Each row of this table is followed by its label. One hidden rule gives the labels. It looks at one to three of the table's principal directions, none of them among the few with the most spread.
[ 1.2  0.4  1.3 -2.3  1.9 -0.1  0.9  4.3  2.6 -0.5  1.  -1.   0.3  1.6
  1.1  1.6 -0.2  0.5  0.8 -4.1  0.5  0.9 -0.6  0.8 -1.4  1.9  1.5 -0.8
  0.4 -0.8 -0.7  1.7] mint
[-0.7 -2.4  2.1 -2.4 -0.6  1.1  3.4  1.5 -0.9  3.1 -0.3 -0.6 -0.8  2.1
  0.2 -2.2  0.8 -1.4  0.7 -1.9  0.6 -1.7  0.1  0.8  2.5 -1.1  3.  -0.4
  1.   0.6 -1.5  2.2] crow
[-0.6  0.6 -0.2  0.5  1.2  0.  -1.2 -2.7  0.9 -0.8 -0.5 -0.9  0.1  0.
  0.3  1.8 -0.6 -0.8 -0.4  0.3  0.1 -0.4  1.4 -0.7  0.7 -0.1 -1.3 -0.7
  1.9  0.2 -0.5 -0.5] fox
[ 0.9 -0.9  0.1 -0.2 -0.3  1.4  0.1  1.5 -0.8  1.4 -0.5 -1.1 -0.8  0.5
  0.2 -0.3  0.2  0.2 -0.5 -0.6  0.7 -1.3  1.8  0.1  0.4 -0.7 -0.2  0.8
  0.6  0.4  1.   1.2] rope
[ 0.9  1.7 -1.1  1.6  0.6  0.9 -1.   1.1  0.8 -1.6 -0.6 -1.7  0.   0.2
  0.8  1.7  0.8  0.2 -1.  -1.4 -0.5  1.7  1.5  1.  -0.7  0.1 -0.5  0.2
 -0.3 -0.4  0.  -0.2] crow
[-0.9  0.8 -0.6  0.4 -0.2 -1.1 -1.4 -1.3 -0.4 -1.  -0.3  0.8  0.3 -0.4
 -0.2  0.5 -0.1  0.3 -0.7  0.3  0.2 -0.3  0.   0.3 -0.1  0.2 -1.5 -1.2
 -0.5 -0.7  0.4 -1.4] sock
[ 0.   0.1 -1.5  1.4 -0.5  0.8 -0.5 -0.9 -0.8 -0.9  0.5  0.1 -0.2 -0.5
 -0.6 -0.2 -0.2  0.1 -0.7  0.4  1.  -0.2  0.3 -0.5  0.2 -0.4 -1.1  0.5
 -0.2  0.1  0.3  0.2] crow
[-0.6 -0.8  0.6 -0.1 -0.5 -0.2  2.9  1.2  0.2 -0.1  1.1  0.3  0.2  0.6
 -0.2 -1.5  1.8 -0.5  1.3 -0.7  0.1  1.2 -1.2  0.5  0.8 -0.1  3.1 -0.2
 -1.5  0.1 -1.3  0.8] mint
[-0.6 -0.4  0.2  0.2  1.8 -1.5  0.8 -0.7  1.4 -0.5  0.5  1.3 -0.1  0.8
 -0.1  0.7 -0.8 -0.9  1.1 -2.2  0.4  0.8 -1.7  0.8  0.8  0.6  0.1 -1.3
  0.7 -0.9 -1.5 -0.9] pear
[-2.6 -0.6 -0.5  1.9 -1.7  0.5  2.2 -3.6 -2.4 -0.3 -0.7  0.8 -0.2 -0.9
 -0.7 -3.5  0.8 -1.6 -0.5  3.3  0.  -0.1  0.3 -1.   1.5 -1.7  0.8  0.7
 -1.3  0.8 -0.4 -0.4] fox
[-0.1  0.8 -1.4  2.1  1.8 -0.9  0.3  0.   1.8 -3.3  1.4  1.2  0.5 -0.4
 -0.3  0.9 -0.5  0.3  0.4 -0.9  0.8  2.3 -1.4 -0.5 -1.1  1.2 -0.8 -0.3
 -1.1 -1.7 -0.1 -0.6] mint
[ 0.4  0.1 -0.3 -0.2 -1.6  2.1 -0.3  0.9 -0.6  0.1  0.3 -3.4 -0.2  1.1
  0.8  1.4  3.2 -0.1 -0.3 -1.3  0.4 -0.5  1.1  0.9  1.6 -1.5  2.1 -0.3
 -0.1  0.9 -1.   1.5] crow
[-0.7 -0.7  1.3 -1.  -0.3  0.4  0.7 -0.4  0.2  0.7  0.1 -1.8 -0.4  0.7
  1.3  0.1  1.7 -0.8  0.9  0.1  0.6 -1.1  0.5 -0.6  0.9 -0.8  1.8 -0.1
  0.7  0.6  0.   0.8] mint
[ 0.5 -0.2  0.9 -0.4  1.   1.3  0.  -0.1  0.2  1.2 -1.7 -2.3 -0.5  1.1
  0.2  1.5  0.5 -1.  -0.6 -1.7 -1.2 -0.1  2.4  1.1  1.6 -0.9  0.4 -0.7
  1.8  1.  -1.8  0.7] crow
[ 2.4  2.   0.6 -0.9 -1.   0.9  0.   2.4  2.1 -0.6  0.6 -1.5  0.9  0.2
  1.1  1.1  2.3  0.8  0.7 -1.3 -1.3  0.6  0.5  0.8 -1.2  0.2  1.9 -0.3
 -1.4  1.3  1.3  1.2] crow
[ 1.1  0.6 -2.4  2.9 -1.7  1.1 -1.4  0.6 -1.5 -1.1  0.  -0.3 -0.5 -0.9
 -0.1  0.   1.5  0.9 -0.9  0.5  0.2  0.7  0.   0.8 -0.3 -1.3 -1.   1.3
 -2.1 -0.3  1.5 -0.8] crow
[ 1.1 -2.4  0.8  0.4  2.4 -0.2  3.8  2.2  0.5  0.5  0.5  2.9 -0.7 -0.3
 -1.7 -3.1 -3.   0.   1.2 -1.1  0.7  1.1 -1.1 -0.8 -1.2  0.9 -0.3  1.2
 -0.8 -0.2  0.2  1.6] crow
[ 0.5  0.7 -1.3  2.  -1.  -0.8 -1.4 -0.8 -0.6 -0.6 -0.1  1.6 -0.1 -1.4
  0.  -0.5  0.1  0.7  0.   1.7 -0.5  0.4 -1.2  0.2 -1.  -0.4 -1.5  0.9
 -1.6 -0.5  2.1 -2. ] crow
[-1.1  0.7 -1.6  1.5  0.4  0.2  0.8 -1.9  0.5 -3.1  1.7 -0.3  0.5  0.1
 -0.7  0.9  0.9 -0.8  0.1 -1.   1.1  1.8 -1.4  0.   0.9  0.2  0.8 -1.1
 -0.8  0.  -2.7  0.3] crow
[ 1.3  0.2  1.3 -2.1 -0.4  0.2 -0.9  2.8  0.7  1.7 -0.5 -0.6  0.1  0.8
  1.1  0.8  0.3  1.   0.  -1.  -0.7 -1.2  0.5  0.7 -0.6  0.3  0.2 -0.2
  0.5 -0.3  1.6  0.4] mint
[ 0.1  0.8  1.1 -1.3 -0.1 -0.8  0.7  0.6  1.7 -0.1  0.4  0.8  0.7  0.4
  0.8 -0.1  0.4  0.   0.9 -1.  -0.6 -0.3 -1.1  0.4 -0.3  0.5  0.9 -1.1
 -0.5 -0.1  0.8  0. ] rope
[ 0.1  2.  -0.3 -0.3 -0.3 -0.1 -0.6  0.3  1.7 -1.3  0.8 -0.5  0.9  0.3
  1.   1.4  0.8  0.   0.1 -0.6 -0.6  0.8 -0.7  0.4 -0.5  0.7  0.8 -0.6
 -0.2 -0.3  0.  -0.3] sock
[ 0.5  0.  -0.8  1.2  1.2 -0.1 -0.7 -0.1  0.1 -0.5 -0.3 -0.1 -0.5  0.2
 -0.3  1.2 -0.6 -0.1 -0.3 -1.4  0.4  0.7  0.6  0.7  0.1  0.2 -1.3 -0.2
  0.5 -0.3 -0.6 -0.5] crow
[-0.4 -0.9  0.7 -0.2  0.3 -1.   2.3  0.9 -0.7  1.2 -0.4  2.6 -0.7 -0.2
 -0.1 -3.3 -2.1 -1.   0.9 -0.2 -0.3  0.8 -2.7  0.4 -1.   0.4  0.5  1.4
 -0.7 -0.3  0.  -0.5] crow
[ 1.1 -1.1  1.8 -1.5  0.5 -0.3  2.5  2.8  1.3  0.9  0.8  0.8 -0.1  0.4
  0.4 -1.5  0.2  0.2  1.9 -1.4  0.   0.1 -1.4 -0.1 -0.9  0.5  2.   0.3
 -1.   0.2  0.8  1.4] mint
[ 1.1 -0.8  0.5 -1.5  1.1  0.8  0.2  3.3  0.7  0.8  0.3 -0.6 -0.1  1.
  0.   0.6 -1.1  0.8 -0.2 -1.9  0.3  0.   0.1  0.1 -0.6  0.9  0.2  0.3
  1.  -0.8 -0.3  1.6] sock
[-0.7  1.3 -0.2 -0.2 -1.2  1.6  0.  -0.9 -0.3 -0.6 -0.3 -2.6  0.   0.9
  1.3  0.8  2.1 -1.3 -0.6 -1.3  0.2 -0.3  0.6  0.9  1.2 -1.1  1.6 -0.7
  0.1  1.2 -1.2  0.9] sock
[ 0.3  0.5 -1.3  0.5 -0.8  0.4  0.   0.5  0.8 -2.   2.4  0.1  0.6 -0.2
  0.1  0.3  1.   0.8  0.5  0.   1.4  0.2 -1.6 -0.8 -0.4  0.3  0.6  0.1
 -1.2 -0.5  0.6  0.8] mint
[ 0.2 -1.4  0.2  1.   0.8 -1.7  1.4  1.  -0.9  1.3 -0.7  3.6 -0.5 -1.
 -1.3 -3.1 -2.5  0.5  0.3  1.4 -0.4  0.7 -0.5 -0.3 -1.4  0.8 -1.5  1.4
 -1.  -1.1  1.7 -1.3] crow
[ 1.1  0.9 -0.2 -1.3 -0.8 -0.4 -1.1  1.8  0.1 -0.4  0.9  1.   0.8 -0.9
 -0.4 -0.2 -0.9  1.7 -0.1  0.6  0.  -0.1 -1.2 -0.4 -2.4  1.4 -0.7  0.3
 -1.3  0.   1.4  0.4] mint
[ 0.  -1.1  0.7 -0.1  1.3 -1.3  0.3 -0.6  0.3  0.9 -0.4  1.7 -0.3 -0.2
 -0.7 -0.4 -1.7  0.   0.6  0.3 -0.1 -0.4 -0.1 -0.4  0.   0.4 -1.2 -0.2
  0.8 -0.4  0.4 -0.7] mint
[-0.4 -0.4  0.9 -1.6  1.5 -1.8  1.5  1.9  1.4 -0.5  1.2  1.8  0.3  1.1
 -0.1  0.  -1.  -0.1  1.2 -3.3  0.8  0.8 -2.7  1.  -0.5  1.7  0.9 -1.5
 -0.4 -1.2 -1.4  0.1] rope
[-0.3 -2.5  1.4 -0.8  0.  -1.6  3.2  0.3 -0.9  2.3  0.5  3.4 -0.8  0.1
 -1.1 -3.6 -1.3 -0.6  1.8 -0.3  1.1 -1.1 -1.6  0.   0.5  0.2  0.6  0.2
 -0.5  0.3  0.5  0.1] rope
[ 0.7  0.5 -1.4  0.4 -1.1  0.6 -2.  -0.2 -1.3  0.3  0.   0.2  0.  -0.8
 -0.7  0.1 -1.   0.8 -1.1  1.2  0.2 -0.6  0.3 -0.2 -0.6  0.  -1.7  0.9
  0.2  0.3  0.8 -0.2] crow
[-1.1  1.4 -2.   3.2 -0.6 -0.1 -0.3 -3.5 -0.6 -2.1 -0.1  0.7  0.  -1.4
 -0.1 -0.7  0.2 -1.1 -0.3  2.  -0.3  1.4 -0.7 -0.3  0.  -0.7 -0.8  0.8
 -1.   0.3  0.  -1.8] crow
[-0.5  1.8 -0.5  1.1 -0.7  0.  -0.2 -0.8  1.1 -2.2  0.4 -1.   0.6  0.2
  1.1  1.2  2.8 -0.3  0.1 -0.5 -0.3  0.8 -0.2  0.6  0.4 -0.6  1.1 -1.1
 -1.5 -0.1  0.1 -0.6] mint
[ 0.5  2.2 -1.7  1.2 -1.2  1.3 -2.1 -0.9 -0.3 -1.5 -0.3 -1.2  0.6 -0.9
  0.1  1.1  0.4  0.4 -1.5  1.2 -1.2  0.8  0.4  0.1 -0.7 -0.3 -0.8  0.5
 -0.5  0.6  0.1 -0.4] mint
[ 0.   1.8 -0.5 -0.1 -2.   1.9 -1.5 -0.1  0.  -0.8 -0.5 -2.8  1.   0.4
  0.8  1.8  2.9  0.5 -1.4  0.5 -1.4 -0.3  1.3  0.6  1.1 -1.3  1.1 -1.
 -0.5  0.4 -0.1  0.5] fox
[-1.3  1.3 -1.1  0.4 -1.4  0.1 -1.3 -1.5 -0.8 -0.9 -0.1 -0.3  0.7 -0.5
  0.   0.1  0.4  0.2 -1.2  2.1 -0.5  0.2  0.  -0.3  0.  -0.1 -0.3  0.
 -0.3 -0.4 -0.2 -0.9] pear
[ 0.2  1.4 -1.4  1.6 -0.6  2.1 -1.   0.   0.8 -1.9  0.3 -3.4  0.5  0.6
  0.8  2.5  3.   0.2 -1.  -0.1 -0.4  1.1  2.   0.1  1.1 -1.   1.1 -0.1
  0.  -0.1 -0.7  0.6] mint
[ 0.1 -1.5  1.  -1.4  0.8 -1.3  0.7  1.4  0.   0.9  0.8  1.4  0.   0.1
 -0.7 -0.6 -1.1  0.7  1.  -0.2  0.6 -0.1 -1.1 -0.4 -0.7  1.1  0.3 -0.1
  0.  -0.5 -0.3  0.3] pear
[-1.1  0.5  1.5 -0.8  2.1 -2.2 -0.5 -2.   1.7  0.  -0.8  1.1  0.6 -0.2
  0.2  1.  -1.7 -0.3  0.4  1.1 -0.9 -0.1  1.  -1.  -0.4  1.3 -1.2 -1.2
  1.8 -0.7  0.1 -1.5] rope
[ 0.5  0.4  0.4 -0.8  1.1 -1.7 -1.3  1.6  1.   0.4 -0.3  1.9  0.3 -0.2
  0.3  0.3 -2.2  1.2 -0.1 -0.1 -0.4 -0.2 -0.6  0.  -1.8  1.5 -1.9  0.
  0.3 -1.8  1.9 -1.3] mint
[ 1.1 -1.1  0.5 -1.3 -1.6  1.2  0.7  2.9 -1.4  2.5  0.  -0.6 -0.8  0.6
  0.3 -1.6  0.3  0.3  0.1 -0.6  0.4 -1.   0.   0.7 -0.1 -0.4  1.4  1.6
  0.   0.6  0.7  1.3] sock
[ 1.4  0.8 -2.3  1.   0.3 -0.4 -2.4  1.4  0.4 -1.6  1.6  1.2  0.4 -1.
 -0.7  1.3 -1.8  1.8 -0.5  0.   1.   0.9 -1.5 -0.4 -2.1  1.5 -2.3  1.1
 -0.3 -1.4  1.2 -0.6] crow
[ 1.  -1.6  3.3 -4.1  1.3 -0.8  1.6  3.2  1.1  3.2  0.2  0.1 -0.6  1.2
  0.9 -0.7 -1.6 -0.1  1.8 -2.   0.8 -1.6  0.1 -0.2 -1.2  1.6  1.4  0.3
  1.9  0.7  0.5  1.7] pear
[ 1.3  1.3  1.  -0.5 -0.8  0.  -1.5 -0.1  1.   1.1 -1.4 -1.4  0.   0.5
  1.6  1.9  2.1 -0.2  0.5 -1.2 -2.1 -0.6  0.4  1.9  0.7 -1.2  0.6 -1.
  0.1  1.1  0.8 -1. ] crow
[-0.1  0.9  0.5 -1.1 -0.1 -1.  -1.8 -0.2  1.   0.5 -0.1  0.7  0.7 -0.4
  0.8  0.7 -1.   0.7  0.   1.7 -0.9 -0.8 -0.4 -0.8 -1.   0.8 -0.9  0.1
  0.9 -0.9  1.7 -1.2] pear
[ 0.8 -1.1  2.9 -3.9  0.2 -1.3  1.5  3.4  1.4  3.   0.3  0.8 -0.4  2.1
  1.4 -0.3  0.2 -0.2  2.  -3.9  0.4 -1.9 -1.7  1.8  0.4  0.6  2.1 -1.4
  0.8 -0.2  0.6  0.7] rope
[ 0.6 -2.   1.7 -1.3  2.2 -0.5  3.8  2.5  0.6  1.3  0.3  2.2 -0.4  0.
 -1.1 -3.1 -3.2 -0.4  1.3 -0.6  0.   1.2 -0.9 -1.  -1.5  1.7  1.   1.5
  0.2  0.1 -0.6  1.7] mint
[-0.3  0.  -2.1  2.   0.2 -0.4 -0.2 -1.2 -0.9 -2.   1.3  2.2  0.2 -1.7
 -1.7 -1.3 -2.1  0.6 -0.5  2.   1.2  1.1 -1.4 -1.5 -1.5  0.9 -2.1  1.2
 -1.1 -0.5  0.4 -0.4] pear
[-1.1 -0.3 -0.3  1.  -0.7  0.7  2.  -1.2 -1.2  0.  -0.4  0.6 -0.1 -0.3
 -0.7 -2.4  0.  -1.  -0.4  1.4 -0.2  0.5  0.2 -0.4  0.8 -0.8  0.8  0.7
 -0.7  0.5 -0.6  0.3] mint
[ 0.   1.5 -0.4  0.6 -0.3  0.8 -1.2 -1.4  0.2 -0.8 -0.9 -0.9  0.7 -1.
 -0.1  0.5  0.   0.3 -1.2  2.4 -1.6  0.4  1.8 -1.  -0.6 -0.2 -0.7  0.4
  0.1  0.7  0.5 -0.2] rope
[-0.1  0.8  0.2  0.9 -1.4  0.8  0.3 -2.5 -0.5 -0.3 -1.  -0.6  0.1 -0.8
  0.4 -0.8  1.6 -0.9  0.   1.3 -1.2 -0.4  0.2  0.   0.7 -1.8  0.5 -0.2
 -1.1  1.8  0.5 -0.1] pear
[-0.3 -0.9 -0.2  0.  -2.   0.7  0.5  0.6 -2.7  2.  -1.1  0.4 -0.5 -0.3
 -0.8 -2.5  0.   0.1 -0.9  1.6 -0.8 -0.4 -0.1  0.6  0.4 -1.   0.4  1.2
 -0.9  0.3  0.   0. ] mint
[ 1.   0.   1.7 -1.8 -1.2  0.8  0.1  2.7  0.1  1.4 -0.8 -2.1  0.   1.
  1.1  0.6  2.8  0.8  0.1 -1.2 -1.1 -1.   1.5  1.2  0.4 -0.9  1.9 -0.8
 -0.8  0.6  0.8  1.1] pear
[-0.9 -2.4  2.  -1.7  1.5 -2.5  1.6  1.2 -0.1  2.2 -0.2  3.  -0.2  0.3
 -1.  -1.8 -2.1  0.4  1.1  0.4  0.  -0.5 -0.9 -0.4  0.   1.2 -0.1 -0.4
  0.5 -1.6  0.  -0.7] sock
[-0.8  3.2 -2.3  2.4 -1.9  1.2 -3.6 -4.3 -0.8 -2.8 -1.  -2.5  0.7 -1.3
  0.7  2.3  2.1 -0.3 -2.   2.4 -1.1  0.3  1.5 -0.1  0.3 -1.5 -1.5 -0.5
 -0.6  1.2  0.1 -1.5] sock
Which label does each new row get?
[ 0.7  0.8  0.7 -2.7 -1.1  1.5 -2.6  2.1  0.   1.6 -0.7 -3.7 -0.2  1.9
  2.   2.9  1.7  0.4 -1.1 -2.3  0.2 -2.2  1.9  1.4  0.8 -0.5  0.5 -0.8
  2.   0.2  0.1  1. ] ~ pear
[ 0.5  0.4 -0.8  0.4  0.8  0.4 -1.4  0.7  1.5 -1.9  1.1 -2.   0.4  1.
  0.3  3.6  2.   0.8 -0.1 -2.3  0.8  0.4  0.5  0.6  0.9  0.   0.1 -1.8
  0.2 -1.  -0.9  0.4] ~ fox
[ 1.3  0.1  1.2 -1.9  0.1 -0.1 -0.5  1.7  1.   1.   0.  -0.3 -0.1  0.4
  1.   0.7 -0.1  0.5  0.8 -1.5 -0.1 -1.  -0.5  0.4 -0.8  0.4  0.3 -0.2
  0.4  0.4  1.1  0.5] ~ sock
[ 0.5  1.2  0.6 -0.2 -1.4 -1.5 -2.3 -1.5  0.8  0.7 -0.6  0.8  0.2 -0.6
  1.6  0.9  1.3  0.5  0.8  1.1 -0.9 -2.  -0.5  0.4 -0.1 -0.8 -1.  -0.8
 -0.3  0.1  3.3 -2.3] ~ mint
[-0.3  0.1 -0.8  0.8  0.9 -0.1  0.5 -0.3 -0.2 -1.2  0.3  1.1  0.3 -0.7
 -1.2 -0.7 -1.8  0.  -0.4  0.6 -0.1  1.6 -0.8 -0.6 -0.9  0.9 -0.6  0.6
 -0.4 -0.3 -1.1  0.1] ~ rope
[ 0.7 -1.5  0.6 -0.9  1.1 -0.1  0.8  1.4  0.1  0.4  0.6  0.3 -0.5  0.4
 -0.5 -0.2 -0.8  0.3  0.6 -1.6  1.3 -0.5 -0.2 -0.2 -0.3  0.5 -0.2 -0.1
  0.2  0.1 -0.2  1.3] ~ crow
[ 1.2  2.3  0.3 -1.1  0.3  0.2 -2.2  0.7  2.6 -1.3  0.6 -2.3  0.9  0.6
  1.6  3.7  1.6  0.7  0.2 -1.6 -0.6  0.1  0.6  0.5 -0.6  0.6  0.4 -1.3
  0.6  0.2  0.4  0.1] ~ sock
[-0.5  1.5 -0.6  1.3  1.4 -0.2 -0.2 -2.   0.8 -1.6 -0.8  1.1  0.7 -1.3
 -0.6 -0.3 -2.5 -0.4 -0.9  2.  -1.4  1.6  0.3 -1.2 -1.4  0.9 -1.7  0.5
  0.3 -0.2 -0.1 -0.8] ~ pear
[-0.4  2.4 -1.4  1.5 -0.9  0.6 -0.3 -1.4  1.5 -3.   1.1 -1.1  1.   0.3
  0.9  1.6  2.5 -0.5 -0.1 -0.9 -0.2  1.2 -0.7  0.7  0.8 -0.6  1.1 -1.2
 -1.1 -0.1 -0.5 -0.4] ~ mint
[-1.2 -0.6 -0.3  0.5  0.4 -0.7  2.  -0.7 -0.1 -1.   1.1  1.2 -0.1  0.5
 -0.5 -1.1  0.1 -0.9  0.7 -1.3  1.6  0.6 -1.1  0.2  0.8  0.3  0.8 -0.7
 -0.6 -0.3 -1.3  0.2] ~ fox
[-1.2 -0.5 -0.8  0.1  1.  -1.  -1.  -0.6  0.2 -1.4  1.3 -0.1  0.3  0.3
 -0.6  1.7 -0.2  0.6 -0.2 -0.1  1.8 -0.1  0.  -0.8  0.4  0.9 -0.9 -1.
  0.7 -1.5 -0.9 -0.3] ~ mint
[ 0.5  0.3  0.1  0.6 -0.8  1.2  0.5 -0.1 -0.2 -0.7 -0.1 -1.1  0.3 -0.9
  0.  -0.6  1.3  0.2  0.1  1.7 -0.9  0.7  0.4 -0.9 -0.6 -0.8  1.1  0.8
 -1.4  1.3  0.3  0.9] ~ rope
[-0.5 -0.6 -0.3 -0.1  0.8 -0.6  0.9 -0.1  0.8 -0.5  1.6  0.7  0.1  0.7
 -0.5  0.4 -0.3 -0.3  0.7 -1.1  1.3  0.3 -0.8 -0.1  0.9  0.7  0.5 -0.6
  0.7 -0.7 -1.2  0.2] ~ pear
[-0.6 -0.1 -0.9  0.4  0.2 -0.9 -0.4 -0.6  0.3 -1.4  1.7  0.5  0.3 -0.2
 -0.3  0.7  0.   0.3  0.5  0.2  1.3  0.6 -1.4 -0.6 -0.1  0.8  0.  -0.1
 -0.1 -0.8 -0.7 -0.4] ~ mint
[-1.   1.1 -3.   3.7  1.9  0.1  0.  -1.9  0.3 -4.2  1.   1.4  0.8 -2.
 -1.8 -0.3 -2.8  0.2 -1.4  2.7  0.2  3.6 -0.2 -2.3 -1.9  1.6 -2.3  1.7
 -0.6 -1.5 -1.  -0.7] ~ sock
[ 0.9 -1.2 -0.2  0.7 -0.4  1.5  1.5  1.5 -0.8  0.8  0.  -0.5 -0.8  0.5
 -0.1 -1.2  0.8 -0.1  0.  -1.   0.7 -0.4  0.7  0.4  0.8 -1.1  0.6  0.8
 -0.5  0.3  0.5  1.3] ~ pear
[-1.8 -2.1 -0.5  2.1  0.6 -1.7  3.6 -1.9 -1.2 -0.6  1.   3.9 -0.6 -0.9
 -1.7 -4.  -1.3 -1.1  1.3  1.3  1.6  0.9 -2.  -1.1  0.3  0.1  0.   0.7
 -1.6 -0.6 -0.2 -0.7] ~ rope
[ 0.6  0.9 -0.1  0.2 -0.2  0.4 -1.6 -0.2  0.5 -0.5 -0.5 -1.1  0.   0.
  0.9  1.5  1.1  0.5 -0.5 -0.3  0.1 -1.1  1.4  0.1  0.  -0.6 -1.1 -0.7
  0.   0.1  1.6 -0.2] ~ mint
[-1.  -0.9  0.8 -1.2 -0.1 -0.2  1.8 -0.2 -0.6  0.6  0.4  0.3 -0.1  0.5
 -0.4 -1.1 -0.1 -1.   0.7 -0.7  0.3  0.3 -1.4  0.3  0.8  0.1  1.8 -0.3
  0.1  0.6 -2.2  0.7] ~ crow
[-0.1  1.1  0.5 -0.1 -1.8  0.3 -1.3 -1.9 -0.1  1.2 -1.1 -1.1  0.3 -0.3
  1.   0.5  1.8 -0.3 -0.2  2.1 -1.6 -1.4  1.5  0.1  0.9 -1.3  0.4 -0.1
  0.5  1.1  1.4 -1. ] ~ rope
[-0.2 -3.   0.7 -0.8 -1.   0.2  3.7  1.5 -2.6  3.3  0.2  2.6 -0.9  0.
 -1.8 -5.  -1.8 -0.5  0.6  1.   0.7 -0.6 -0.7 -0.2  0.5 -0.1  1.2  2.
 -0.3  0.6 -0.3  1.2] ~ fox
[-0.5 -0.4  1.8 -1.8  0.1 -1.   0.1  0.1  1.3  1.6  0.   0.2  0.1  1.1
  1.3  0.5  0.6 -0.2  1.  -0.4  0.2 -2.   0.5  0.   0.9  0.1  0.6 -1.1
  1.4 -0.7  1.3 -0.4] ~ crow
[ 1.8  0.4  0.   1.   0.2 -0.1 -0.5  0.6  1.2 -0.5  0.2  0.  -0.2 -0.5
  0.7  0.8  1.   0.5  1.  -0.7 -0.2  0.1 -0.2  0.3 -0.7 -0.4 -0.4  0.1
 -1.   0.4  2.  -0.3] ~ crow
[ 1.6  0.7  1.9 -2.4 -0.5 -0.2 -1.5  2.   1.2  1.9 -1.2 -0.9  0.   1.2
  1.7  1.8  1.2  0.6  0.3 -2.5 -1.2 -2.   0.3  1.9  0.1 -0.5  0.2 -1.6
  0.4  0.2  1.7 -0.1] ~ crow
[ 0.7 -0.2  2.  -2.6 -1.2  0.3  0.3  1.6  0.   2.5 -0.7 -0.4 -0.2  0.5
  1.2 -0.9  0.5  0.   0.6 -0.2 -0.7 -1.8  0.   0.5 -0.2 -0.4  1.3  0.2
  0.3  0.9  1.5  0.7] ~ sock
[-1.5 -0.6  1.9 -1.7  1.7 -1.7  1.6 -1.2  1.5  0.8  0.   1.2  0.2  1.1
  0.  -0.1 -1.1 -1.1  0.9 -1.   0.4 -0.9  0.6 -0.3  1.1  1.   0.3 -1.8
  1.9 -0.4 -0.9 -0.2] ~ crow
